[[86, 131, 91, 134, 76],
[118, 96, 111, 134, 145],
[87, 82, 111, 133, 136]]
->
[76, 134, 111]

[[109, 62],
[81, 62],
[88, 156],
[136, 126],
[139, 109]]
->
[62, 81]

[[79, 132, 50],
[105, 121, 132]]
->
[50, 121]

[[85, 143, 121, 115, 69],
[108, 102, 106, 121, 107],
[89, 120, 82, 87, 121]]
->
[69, 121, 82]

[[51, 112, 84],
[104, 130, 139],
[91, 126, 119]]
->
[84, 130, 91]

[[94, 62, 106, 105],
[103, 129, 110, 82],
[96, 77, 103, 105],
[104, 149, 121, 64]]
->
[105, 110, 77, 104]

[[110, 92, 64],
[56, 64, 87]]
->
[64, 64]

[[53, 81],
[102, 97],
[110, 108],
[78, 100]]
->
[81, 102]

[[87, 99],
[122, 108],
[142, 91],
[121, 74]]
->
[99, 122]
---
[[62, 143],
[65, 57],
[106, 112],
[121, 136],
[77, 74],
[67, 119]]
->
[[62, 143],
[106, 112],
[77, 74]]

[[77, 117, 74, 128, 114, 100],
[80, 100, 100, 131, 106, 105],
[89, 109, 116, 100, 102, 101],
[93, 100, 96, 105, 111, 100],
[100, 73, 98, 75, 119, 100],
[94, 70, 111, 79, 114, 98],
[82, 114, 99, 100, 95, 90],
[86, 100, 92, 106, 109, 98],
[71, 98, 74, 114, 102, 92],
[74, 103, 100, 116, 102, 101],
[78, 119, 90, 145, 98, 105]]
->
[[77, 117, 74, 128, 114, 100],
[89, 109, 116, 100, 102, 101],
[100, 73, 98, 75, 119, 100],
[82, 114, 99, 100, 95, 90],
[71, 98, 74, 114, 102, 92],
[78, 119, 90, 145, 98, 105]]

[[95, 109, 101, 110, 102, 98, 90],
[99, 91, 88, 75, 122, 110, 102],
[112, 103, 101, 108, 107, 85, 112],
[111, 95, 101, 102, 110, 98, 104],
[65, 61, 67, 63, 72, 109, 148],
[96, 94, 106, 103, 106, 104, 82]]
->
[[95, 109, 101, 110, 102, 98, 90],
[112, 103, 101, 108, 107, 85, 112],
[65, 61, 67, 63, 72, 109, 148]]

[[65, 110],
[76, 107],
[70, 108],
[91, 102],
[56, 112],
[62, 111],
[63, 110]]
->
[[65, 110],
[70, 108],
[56, 112],
[63, 110]]

[[102, 82, 111, 128],
[122, 149, 97, 99],
[138, 118, 109, 115],
[126, 138, 101, 121],
[118, 135, 92, 89],
[119, 125, 106, 116],
[92, 158, 90, 104],
[108, 106, 109, 105],
[117, 119, 99, 107],
[78, 98, 86, 85]]
->
[[102, 82, 111, 128],
[138, 118, 109, 115],
[118, 135, 92, 89],
[92, 158, 90, 104],
[117, 119, 99, 107]]

[[106, 71, 116, 103, 82, 146, 78],
[122, 140, 95, 91, 110, 96, 129]]
->
[[106, 71, 116, 103, 82, 146, 78]]

[[53, 108, 107, 100],
[62, 107, 109, 93]]
->
[[53, 108, 107, 100]]

[[113, 119, 104, 131, 142, 99, 115, 104, 91, 105, 97, 115, 109, 106, 108, 111],
[109, 94, 108, 112, 108, 100, 83, 95, 106, 102, 100, 105, 110, 102, 100, 100],
[90, 98, 94, 68, 64, 100, 85, 90, 105, 101, 105, 87, 91, 78, 102, 87],
[106, 84, 96, 97, 83, 89, 85, 99, 115, 103, 109, 102, 114, 106, 85, 86],
[105, 112, 90, 102, 108, 95, 119, 102, 103, 116, 100, 107, 96, 100, 108, 100],
[98, 109, 89, 112, 120, 100, 126, 113, 97, 104, 99, 110, 106, 116, 102, 109]]
->
[[113, 119, 104, 131, 142, 99, 115, 104, 91, 105, 97, 115, 109, 106, 108, 111],
[90, 98, 94, 68, 64, 100, 85, 90, 105, 101, 105, 87, 91, 78, 102, 87],
[105, 112, 90, 102, 108, 95, 119, 102, 103, 116, 100, 107, 96, 100, 108, 100]]
